In the rows, zero is written as 128.
Each named move below is a turn or a mirror, shown by a few rows before and after it. Which moves, in which order, take the first row of each later pair to the second? The first pair is answered.
move Kavis:
[109 142 133 131 109 145 157 150 143 118 146 144 118 119 115 110 105  91
  87 135 142 146 108 140 112 130] => [129 139 138 155 101 161 132 110 142 114 160  99 147 101 122 104 106 137
  97 126 118 142 141 120 100 153]
[112 121 142 107 136 118 129 130 125 139 126 159 152 124 113 113 132 112
 109 149 136 160 114 138 151 135] => [127 122 144 123 133 128 112 100 122 141 132 134 175 110 119 107 133 133
 122 131 128 162 135 126 141 154]
[105 124 129 108 155 159 138 145 134 133 115 134 111 123 115 133 109 124
 115 136 150 123 124 139 145 131] => [121 115 137 114 143 169 120 118 127 123 117  98 132 104 123 129 110 153
 120 132 135 118 141 131 136 143]
[128 131 150 164 138 122 161 139 145 103 116 165 169  99 134  59 120  87
 160 132 133 131 134 122 131 143] => [136 128 155 171 142 130 162 136 140 105 113 152 171  97 135  61 123  93
 166 134 128 136 133 123 132 144]
move kovu:
[ 97 128 165 138 184 126 166  97 143 150 134 128 142  92 114 146 120 135
 123 120 142 157 139 117 142 105] => [ 90 139 167 132 165 123 184 120 148 146 142 134 133 100 124 143 116 121
 113 122 141 166 127 123 142  97]
[118 151 128 134 123 109 152 154 145 102 122 148 108 124 115  99 104  68
 143 151 143 120  91 132 127 145] => [154 135 124 138 163 109 106  84 116 104 130 115 134 101 115 137 127 110
 149 153 136  86 114  93 155 159]
[145 124 136 110 175 149 112  85 117 148 137 103 172 108 142 128 140 190
 146 114 131 140 173 119 138 149] => [101 151 142  99 112 142 165 170 156 139 130 147 137 137 149  83 114 128
 138 111 145 187 138 171 102 137]
[132 111 143 131 142 174 108  93 137 125 127  81 157 104 128  91  93 184
 139 123 114 140 170 135 118 154] => [102 130 154 121 107 173 145 151 162 114 123 101 132 120 129  58  72 146
 128 121 125 167 152 173 101 143]
move nit:
[122 153 144 137  96 108 135 148 125 134 158 167 107 160 119 120 154 140
 112 121 142 101 112 126 103 126] => [121 155 145 149 100 112 143 142 128 138 154 174 113 148 118 112 150 126
 110 123 138 103 114 131 109 122]
[123 136 107 117 112 108 135 139 112 125 145 126 109 162 125 133 137 126
 121 121 130 127 107 119 121 127] => [127 147 106 125 105 110 141 146 117 125 143 134 122 155 136 125 136 115
 126 119 127 141 104 123 116 129]
[132 120 172 144 192 153 143  74  67 140 140 167 173  83 130 128 126 157
 137 142 149 120 160 146 198 156] => [135 113 147 128 204 152 115  65  64 137 147 138 151 111 123 145 145 173
 140 144 143  97 165 134 184 148]
Pairs:
Each pair is two moves apart.
[126 101 125 112 139 149 124 108 119 127 115  94 100 108 114 125 124 143
 135 142 132 106 115 119 132  98] => [126 106 134 119 120 156 132 110 126 130 119  86 100 113 119 113 124 141
 138 140 120 118 119 122 119 107]	kovu, Kavis
[137 126 112 144 171 151 129  83 151 136 112 122 145 113 136 156 107 137
 101 118 148  78 152 115 142 120] => [108 134 107 135 163 144 153 126 159 142 103 158 115 137 129 147  99 101
  92 127 160  89 129 139 150 101]	Kavis, kovu
[ 99  93 125 106 196 171 125 124 120 136 113 125 111  99 111 110 130 149
 173 123 161 116 122 161 156 110] => [110  94 127 117 169 177 118 111 129 127 119 100 131  84 120  94 122 169
 179 113 147 127 136 162 140 119]	kovu, Kavis
[125  88 119 140 157 147 113  93 125 108 121  86 109  94 121 184 121 142
  87 125 118  59 139 105 151 114] => [122  96 129 165  95 159 129 108 152  85 120  54 117  94 143 134 101 144
 101 113 101  98 154 122 100 130]	kovu, Kavis
[147 133 150 158 106 125 154 131 124 109 116 139 121 100 129 127 115  85
  71 132 127 117 110 130 115 105] => [153 120 125 141 130 124 114  94 104 115 130 102 116 116 121 162 140 132
  84 131 118  87 125  99 118 115]	kovu, nit
[116 111 139  96 224 188 110  89 139 141 150  91 187 102 112  99  88 200
 183 143 118 167 201 153 170 152] => [ 89 130 152 102 164 192 150 145 174 124 151  97 177 124 121  43  63 181
 178 129 120 207 188 192 121 153]	kovu, Kavis
[157 173 113 143  53 114 143 158 119 119 145 131 133 134 125 153 159 109
 133 127 109 125  79 122 102 120] => [160 170 102 132  86 102 137 150 105 125 140 143 125 135 110 177 173 103
 129 125 125 103  79 110 127 111]	kovu, Kavis
[ 95 135 138  94 160 129 149 163 151 150 112 171 127 118 129 109  91 104
 122 119 129 156 120 167 154 120] => [117 121 116  85 193 138  86 103 125 160 130 122 140 131 126 146 121 162
 143 126 123 121 135 127 170 131]	kovu, nit
[133 106 123 153 149 145 158 127 126 109 111 109 114 102  91 152  99 116
  95 150 132  80 153 101 133 117] => [136 105 132 173 132 147 158 124 135 104 109  85 128 100  99 134 103 125
 100 145 116  91 161 108 114 125]	kovu, Kavis
